Here are some points, one per row:
array([ 0.7, -0.3, -0.6,  1.5, -2.0, -0.7, -0.6, -0.2, -0.2, -0.3, -0.6,
       -1.0, -0.1, -0.8,  0.3,  0.7,  0.7,  0.1, -0.1, -1.8, -0.9,  1.1,
       -0.1, -0.7])
array([ 2.4, -1.3,  0.2, -0.1,  2.4, -0.6,  0.4, -1.3, -0.3, -1.3,  0.4,
       -1.6,  1.2, -0.1,  1.1,  0.4, -0.3,  0.6, -0.6,  0.7, -0.4, -0.7,
        0.3,  0.1])
array([ 0.1,  2.1,  0.0,  1.9,  2.8,  0.1,  0.1,  1.4,  0.9, -0.9,  0.9,
        0.8, -1.0,  3.8,  0.8,  0.7, -0.8, -2.8, -0.1, -2.8,  0.4, -0.5,
       -2.4, -2.7])
array([-0.4, -0.6, -0.7, -0.5, -0.2,  0.4, -0.2, -1.3, -0.6, -0.5,  0.3,
        4.8,  0.2,  0.0,  1.1,  0.1,  0.6,  0.4,  0.4,  0.3, -0.4,  0.8,
       -0.9,  0.5])
array([ 1.3, -0.9,  1.3,  0.1,  0.8,  0.3,  2.1,  0.7, -0.1,  0.6,  0.5,
        0.6,  0.6,  1.0, -1.0,  0.3,  1.9,  2.3,  0.5, -0.6,  0.6, -0.2,
        0.0,  0.0])
array([ 0.4,  0.8, -0.4,  0.3, -0.1,  0.8, -1.3, -1.1,  0.0, -0.4,  0.1,
        0.0, -0.4, -0.1,  0.0, -0.7,  1.0,  1.5, -1.8, -0.7,  0.8, -0.5,
       -1.3,  0.5])
array([-0.8, -0.8, -2.4,  1.6,  0.6,  0.2, -0.4,  1.0,  0.7, -0.6, -0.3,
       -0.7, -2.7, -0.4,  0.2, -0.4,  1.3, -0.4,  0.3, -0.1, -0.9, -0.9,
        0.1,  0.9])
array([ 1.3, -1.7,  0.8,  0.5,  0.4,  0.6,  0.4, -0.7,  0.7,  0.5,  0.1,
       -0.5,  0.0, -0.1, -0.4, -1.3, -0.3, -1.0, -0.1,  2.1,  0.5, -0.1,
       -1.6, -0.3])
array([ 0.8,  0.0,  0.0,  0.6, -1.2,  0.1, -0.5, -0.5, -0.4,  0.3,  0.4,
       -0.4,  0.1,  1.4,  0.1,  1.6, -0.2, -1.1, -0.1,  0.9, -0.8,  0.4,
        1.3,  1.7])
array([-0.7, -1.9, -0.9, -0.7, -0.4,  0.0,  0.2, -0.1,  0.1, -0.4, -0.9,
       -0.1,  0.7, -0.1,  0.3, -0.1, -4.2,  0.3, -0.1, -0.8, -0.2,  0.5,
       -0.8, -0.4])
array([ 0.2,  0.3,  0.0,  0.6, -0.8, -1.1, -0.1,  0.1, -3.4,  0.2,  0.1,
        0.1, -1.1,  1.0,  0.7, -2.7,  0.1, -0.6,  0.9,  0.0,  1.8, -0.9,
       -0.4,  1.0])
array([ 0.1,  0.9, -0.4, -0.7, -0.5,  0.1,  0.4, -0.8, -0.6,  0.1,  0.4,
       -0.5, -0.3,  0.4, -0.1,  0.7,  0.5,  0.6, -3.2,  1.0,  0.1,  0.0,
       -1.3, -0.4])
array([-0.4,  0.3,  0.8, -0.2,  0.6, -0.4,  0.2, -0.6,  0.3,  1.2,  0.3,
       -0.4, -0.6,  0.9, -0.1,  0.3,  0.2, -0.6, -0.1,  0.2,  0.6,  2.9,
        0.6,  1.9])
array([-0.7,  0.9,  0.7,  0.1, -0.4, -0.5,  1.9,  0.5,  0.5, -3.9,  0.1,
        0.1,  2.0, -0.4, -1.6, -1.0,  0.4, -0.7,  0.3,  0.8, -0.5,  0.1,
       -0.2,  0.6])
array([ 0.0,  1.2, -1.3,  0.8, -0.4, -0.1, -0.6,  0.3, -0.4,  0.8, -0.5,
       -0.2,  0.1, -0.7, -0.5, -0.3,  1.1, -0.1,  0.0,  0.8,  0.4,  1.1,
        1.1, -2.8])
array([ 0.8,  0.7,  1.5, -1.2, -0.5,  0.8, -2.1,  0.7,  0.3, -1.1, -0.8,
        1.9, -0.3,  0.3,  0.6,  1.1, -0.5, -0.2,  0.4, -0.9, -1.3, -0.3,
        1.0,  1.6])
array([-2.7, -0.9, -0.6,  0.5,  0.6,  0.0, -0.7,  0.5,  0.0, -0.4,  0.5,
       -0.8,  0.6,  0.7, -0.1,  0.3,  1.3, -0.5,  0.0,  0.5, -0.3, -0.7,
        1.0,  0.3])
array([-0.8,  0.9, -0.9, -1.1,  0.2,  0.0,  0.3,  0.4,  1.0,  0.9,  0.3,
       -0.6,  0.2,  0.5,  0.1, -0.4, -1.8,  1.2, -0.1,  0.3, -0.1,  0.6,
        0.6,  0.8])
array([-0.8, -1.5, -0.5,  0.4,  0.8,  0.6, -0.1, -0.2,  0.0,  0.3,  0.5,
       -0.2,  0.8, -0.3,  0.7, -0.6, -1.4,  0.4, -0.8, -1.8,  0.7,  1.1,
        2.2,  0.2])
array([ 0.4, -0.5,  0.0, -0.3, -0.2, -3.2, -0.3,  3.7, -0.3,  0.4,  3.9,
        0.5, -0.8, -3.3,  0.4,  0.0, -0.7, -1.1, -0.1, -0.3,  2.5, -0.5,
       -0.4,  1.5])
array([-0.8,  0.1, -0.9, -0.2, -0.7,  1.0, -0.2,  0.4,  0.8,  0.3, -0.1,
        0.0,  1.1,  0.2,  0.1,  0.0, -1.1,  1.3,  0.2, -0.7,  1.4, -0.1,
        0.4, -0.4])
array([-2.2, -0.8,  0.3,  0.4, -0.3,  0.2,  0.1,  0.2, -0.6, -0.1, -0.2,
       -1.0, -1.7, -0.6,  0.8,  1.3,  0.4, -0.3,  0.4, -0.4, -0.8,  0.6,
       -0.9,  0.2])
array([ 1.4, -0.3,  0.8, -0.6,  1.5,  1.0,  1.2,  0.1, -0.7,  0.2,  0.2,
       -0.1, -1.0, -1.2, -0.8, -2.0,  0.4,  0.5,  0.4, -0.2, -1.5,  0.7,
       -0.4, -0.3])
array([-1.0, -0.8, -0.2, -1.2, -0.8,  1.1,  0.1,  0.2,  0.7,  0.8,  0.1,
       -0.6, -0.1,  0.3,  0.6,  0.7,  0.6, -0.7,  2.3,  0.2,  0.0, -0.5,
       -0.6, -0.6])
array([ 0.3, -0.9,  2.4,  0.9,  0.2,  0.4, -1.5, -0.1,  0.2,  0.5,  1.0,
       -0.3,  0.8, -0.2,  0.0, -0.5, -0.5,  0.7, -0.4,  1.6, -0.2, -0.6,
       -0.1, -1.4])
array([-0.4,  0.0, -0.2, -1.7,  0.8, -2.0, -0.4, -0.4, -1.9,  0.1,  0.7,
        0.0,  0.5, -1.3, -3.6,  0.3, -0.7, -1.1,  0.6, -1.6,  1.6, -2.4,
        0.3, -0.1])
array([ 0.0,  0.4, -1.2, -2.0,  0.8, -0.2, -0.1,  0.2, -0.6, -0.1, -1.2,
        0.1,  0.1, -0.1,  1.1,  1.3,  0.8, -0.4,  1.9,  0.5, -0.2,  0.8,
       -0.4, -0.7])
array([ 0.3,  0.2,  1.9,  0.9, -0.6,  0.2,  3.5, -0.1,  0.1, -0.4, -0.8,
        0.0, -0.5, -0.6,  0.9,  0.5,  0.1,  0.1,  0.3,  0.2,  1.0, -1.4,
        0.7, -0.6])
array([ 0.0, -0.7,  0.2,  1.2,  0.1, -1.3, -1.3,  0.4,  0.6, -0.1, -3.1,
        0.3,  1.0,  0.2, -0.4,  0.4,  0.8,  0.6,  0.4, -0.6,  1.1,  0.3,
       -0.6,  0.2])
array([ 0.3,  0.5, -0.9, -0.1,  0.0,  1.9,  0.0, -0.2,  0.6,  1.4,  0.8,
       -0.3, -0.5,  0.1, -0.8,  0.7, -0.9,  0.3,  0.6,  0.4,  1.0,  0.7,
        0.0,  1.4])
array([ 0.7,  1.4,  0.8,  0.9, -0.5,  1.2,  1.0,  0.0, -1.0, -2.8,  0.4,
       -0.2,  0.5, -0.9, -0.8, -0.4,  0.0,  0.2,  0.6, -0.3,  0.6,  0.4,
        0.5, -0.8])
array([ 0.5,  0.5,  0.2, -0.1,  1.4,  0.7, -0.3,  0.5, -0.1,  0.0, -1.1,
        0.0, -0.8, -0.3, -0.9,  0.0, -1.5,  0.6, -1.4,  2.0,  0.2, -0.9,
       -0.8, -0.1])
array([ 0.6,  0.5, -0.3, -1.8, -0.8,  0.0, -1.1, -0.6,  0.5, -0.3,  0.1,
        0.6,  1.0,  0.6,  1.3,  0.2,  0.7, -0.9,  0.6,  0.0, -0.4, -0.4,
        1.1, -0.2])
array([ 0.8, -0.7,  0.4, -1.0, -0.9,  0.2,  0.4,  1.2, -0.5,  0.8, -0.7,
        0.2,  0.1,  0.6, -0.4, -0.7,  0.9, -0.5, -3.3,  0.0, -0.9, -0.2,
        0.3, -0.9])
array([-0.4,  1.7,  1.0,  0.1,  0.3, -0.4, -0.7, -0.8,  0.4,  0.2, -1.2,
       -0.7, -1.0, -0.8,  0.4, -0.4,  1.0,  0.3, -1.2, -0.6,  0.6,  0.0,
        0.4, -0.4])
array([-0.3,  2.7,  0.0,  2.7,  2.0,  0.1,  0.5,  0.6,  0.2,  3.5,  0.5,
        0.4,  4.1, -0.3,  0.8,  0.2, -0.6, -2.0, -0.3, -1.8, -2.2, -0.8,
       -2.3,  0.7])
array([-0.6, -0.2, -0.6, -0.7, -1.0, -0.9,  0.0, -0.4,  2.5,  0.2, -0.2,
       -0.7,  0.5,  0.3, -0.2, -0.8,  0.5, -0.3,  0.0, -0.2, -0.1,  0.3,
       -0.8,  0.2])
array([ 0.0,  0.3, -0.1,  0.8, -0.1, -0.6,  0.2, -2.0,  0.6,  0.5,  0.3,
        4.0, -1.6, -0.3, -0.4,  0.9, -0.7, -0.8,  0.3,  0.5, -1.3,  0.1,
        2.2, -0.3])
array([ 0.2,  1.2,  0.8,  0.3, -1.1, -3.0,  0.7, -0.1, -1.1,  0.2,  1.1,
       -0.7, -0.4,  1.1, -0.7, -0.6, -0.1,  1.5,  1.7,  0.6, -1.6, -0.7,
       -0.3, -0.5])
Along one direction, these points spread out more than along any other. Take the direction at right angles to it along which they spread out most. Go by this last direction. For each point below, how far along it does it lie, from 0 to 99? The average is 50, and the first point in the table lies past the average. One standard deviation of the points above along it is 16.
array([ 0.0,  0.3, -0.1,  0.8, -0.1, -0.6,  0.2, -2.0,  0.6,  0.5,  0.3,
        4.0, -1.6, -0.3, -0.4,  0.9, -0.7, -0.8,  0.3,  0.5, -1.3,  0.1,
        2.2, -0.3]) >> 72
array([ 0.1,  2.1,  0.0,  1.9,  2.8,  0.1,  0.1,  1.4,  0.9, -0.9,  0.9,
        0.8, -1.0,  3.8,  0.8,  0.7, -0.8, -2.8, -0.1, -2.8,  0.4, -0.5,
       -2.4, -2.7]) >> 42
array([ 2.4, -1.3,  0.2, -0.1,  2.4, -0.6,  0.4, -1.3, -0.3, -1.3,  0.4,
       -1.6,  1.2, -0.1,  1.1,  0.4, -0.3,  0.6, -0.6,  0.7, -0.4, -0.7,
        0.3,  0.1]) >> 48
array([-2.2, -0.8,  0.3,  0.4, -0.3,  0.2,  0.1,  0.2, -0.6, -0.1, -0.2,
       -1.0, -1.7, -0.6,  0.8,  1.3,  0.4, -0.3,  0.4, -0.4, -0.8,  0.6,
       -0.9,  0.2]) >> 55
array([ 0.8,  0.0,  0.0,  0.6, -1.2,  0.1, -0.5, -0.5, -0.4,  0.3,  0.4,
       -0.4,  0.1,  1.4,  0.1,  1.6, -0.2, -1.1, -0.1,  0.9, -0.8,  0.4,
        1.3,  1.7]) >> 64
array([ 0.5,  0.5,  0.2, -0.1,  1.4,  0.7, -0.3,  0.5, -0.1,  0.0, -1.1,
        0.0, -0.8, -0.3, -0.9,  0.0, -1.5,  0.6, -1.4,  2.0,  0.2, -0.9,
       -0.8, -0.1]) >> 51
array([ 0.0, -0.7,  0.2,  1.2,  0.1, -1.3, -1.3,  0.4,  0.6, -0.1, -3.1,
        0.3,  1.0,  0.2, -0.4,  0.4,  0.8,  0.6,  0.4, -0.6,  1.1,  0.3,
       -0.6,  0.2]) >> 58
array([ 0.3, -0.9,  2.4,  0.9,  0.2,  0.4, -1.5, -0.1,  0.2,  0.5,  1.0,
       -0.3,  0.8, -0.2,  0.0, -0.5, -0.5,  0.7, -0.4,  1.6, -0.2, -0.6,
       -0.1, -1.4]) >> 49
array([ 0.3,  0.5, -0.9, -0.1,  0.0,  1.9,  0.0, -0.2,  0.6,  1.4,  0.8,
       -0.3, -0.5,  0.1, -0.8,  0.7, -0.9,  0.3,  0.6,  0.4,  1.0,  0.7,
        0.0,  1.4]) >> 56
array([-0.7,  0.9,  0.7,  0.1, -0.4, -0.5,  1.9,  0.5,  0.5, -3.9,  0.1,
        0.1,  2.0, -0.4, -1.6, -1.0,  0.4, -0.7,  0.3,  0.8, -0.5,  0.1,
       -0.2,  0.6]) >> 40
array([-0.4, -0.6, -0.7, -0.5, -0.2,  0.4, -0.2, -1.3, -0.6, -0.5,  0.3,
        4.8,  0.2,  0.0,  1.1,  0.1,  0.6,  0.4,  0.4,  0.3, -0.4,  0.8,
       -0.9,  0.5]) >> 73
array([ 1.3, -0.9,  1.3,  0.1,  0.8,  0.3,  2.1,  0.7, -0.1,  0.6,  0.5,
        0.6,  0.6,  1.0, -1.0,  0.3,  1.9,  2.3,  0.5, -0.6,  0.6, -0.2,
        0.0,  0.0]) >> 46
array([ 1.4, -0.3,  0.8, -0.6,  1.5,  1.0,  1.2,  0.1, -0.7,  0.2,  0.2,
       -0.1, -1.0, -1.2, -0.8, -2.0,  0.4,  0.5,  0.4, -0.2, -1.5,  0.7,
       -0.4, -0.3]) >> 47
array([ 0.8,  0.7,  1.5, -1.2, -0.5,  0.8, -2.1,  0.7,  0.3, -1.1, -0.8,
        1.9, -0.3,  0.3,  0.6,  1.1, -0.5, -0.2,  0.4, -0.9, -1.3, -0.3,
        1.0,  1.6]) >> 70
